0: [5 5 5 6 6 1 9 5 3 4 7 0 9 5 0 0]
1: [4 5 6 7 4 2 9 6 3 5 7 0 7 6 0 0]
2: [4 5 5 6 3 3 6 5 4 5 5 4 5 5 4 4]
3: [3 4 5 8 2 3 5 5 4 5 5 3 5 4 2 3]
4: [3 4 5 9 2 2 3 6 4 5 4 6 3 3 6 5]
5: [3 6 4 8 2 3 5 7 6 2 2 6 5 6 3 3]
6: [3 6 4 7 3 3 5 7 6 4 2 6 5 6 6 5]
7: [3 5 5 7 2 4 3 6 5 6 2 7 2 5 8 5]
8: [4 4 6 8 0 5 2 5 4 8 3 9 1 4 6 7]
9: [4 4 5 7 1 4 4 5 4 6 3 3 3 4 2 3]
10: [5 4 4 6 4 4 7 4 5 5 6 2 6 5 4 4]
11: [7 5 3 3 8 2 9 3 6 4 4 4 5 5 4 4]
12: [5 6 3 5 6 2 9 4 4 4 6 0 8 5 0 0]
13: [4 7 4 7 5 1 8 5 4 5 5 0 8 5 0 0]
14: [6 5 4 2 7 5 7 4 6 1 5 1 8 5 1 3]
15: [6 5 4 2 6 6 6 5 5 1 5 2 7 5 1 3]
16: [6 6 4 3 6 6 6 5 5 1 5 2 7 5 2 3]
17: [6 4 4 2 6 6 6 4 5 2 6 2 7 4 1 3]
18: [5 5 4 3 6 5 6 4 5 3 5 3 7 6 5 4]
19: [5 5 4 3 5 6 5 4 5 4 5 4 5 6 6 5]
20: [4 5 5 4 4 5 4 5 4 5 4 4 4 6 7 5]
21: [3 6 4 5 4 5 4 5 4 5 4 5 4 5 6 6]
22: [4 5 5 5 3 5 3 5 4 6 4 6 3 5 6 6]
23: [3 5 5 5 3 6 2 5 4 7 5 6 3 4 5 6]
24: [3 5 5 6 3 5 2 5 3 7 4 7 3 4 2 2]
25: [3 4 5 5 3 5 2 5 3 7 5 7 2 3 4 5]
26: [3 4 5 6 2 5 2 5 3 7 5 7 2 3 6 6]
27: [3 4 5 6 2 6 1 4 3 8 5 4 5 5 4 4]
28: [4 5 5 6 0 7 2 5 4 7 3 6 3 4 8 5]
29: [3 4 6 6 0 7 2 5 4 9 4 6 2 4 8 5]
30: [3 4 4 7 0 7 1 4 4 8 3 6 2 3 7 6]
31: [3 4 5 6 2 5 2 4 4 8 4 7 2 3 5 4]
32: [3 4 5 5 3 5 2 4 3 7 5 8 1 3 6 5]
33: [4 3 5 5 3 6 1 4 3 7 5 8 1 3 8 7]
34: [4 3 6 5 3 6 1 4 4 8 5 7 1 3 9 7]
35: [4 2 6 4 4 6 1 4 2 7 6 9 0 5 4 4]
36: [4 3 6 4 3 6 2 4 3 6 6 8 0 3 9 8]

[5 3 5 3 5 5 3 3 3 5 6 6 4 6 9 7] 20
[4 3 5 4 3 5 1 3 3 7 5 4 5 5 4 4] 27
[4 6 4 5 7 2 6 7 5 3 1 3 5 5 4 4] 6
[4 7 4 6 6 1 6 8 5 3 1 3 6 5 4 4] 6
[4 5 5 6 5 2 4 7 5 5 4 4 5 5 4 4] 2
[5 5 4 3 9 1 6 7 5 4 4 4 5 5 4 4] 11
[5 5 4 2 6 6 6 4 5 2 5 3 6 6 4 4] 18
[6 6 3 2 9 3 9 2 6 2 4 1 9 6 3 4] 14
[5 5 4 3 6 5 5 5 5 3 4 4 6 6 7 6] 19
[3 6 4 6 5 2 5 7 5 4 2 5 5 5 5 5] 6
[3 4 5 7 0 6 2 5 5 5 3 6 1 6 4 4] 31
[4 3 5 6 4 4 3 6 4 6 3 7 2 4 7 7] 22
[6 5 4 2 7 5 6 4 5 2 5 3 7 6 4 4] 18
[4 5 5 8 3 2 8 4 3 5 7 0 7 7 4 4] 10
[4 4 5 5 3 6 3 4 4 7 5 6 3 5 7 6] 22
[3 7 4 7 2 4 5 6 6 3 2 5 5 6 2 3] 5
[4 6 4 5 6 2 6 7 5 3 1 4 5 5 6 5] 6
[4 3 5 4 4 5 1 4 2 7 6 9 1 3 4 3] 35
[3 4 5 4 4 5 3 4 4 6 5 6 3 4 8 6] 22
[3 5 5 7 2 5 3 6 5 5 3 6 3 5 7 4] 7
[7 5 3 1 9 4 9 2 6 1 5 1 9 4 2 4] 14
[5 2 5 2 5 6 3 3 3 5 8 7 2 6 9 8] 36
[5 5 4 4 8 1 6 8 4 5 1 4 5 5 4 4] 11
[6 6 3 2 7 5 7 3 6 2 5 4 5 5 4 4] 18
[3 6 4 7 3 3 4 6 5 4 2 5 4 6 6 5] 6
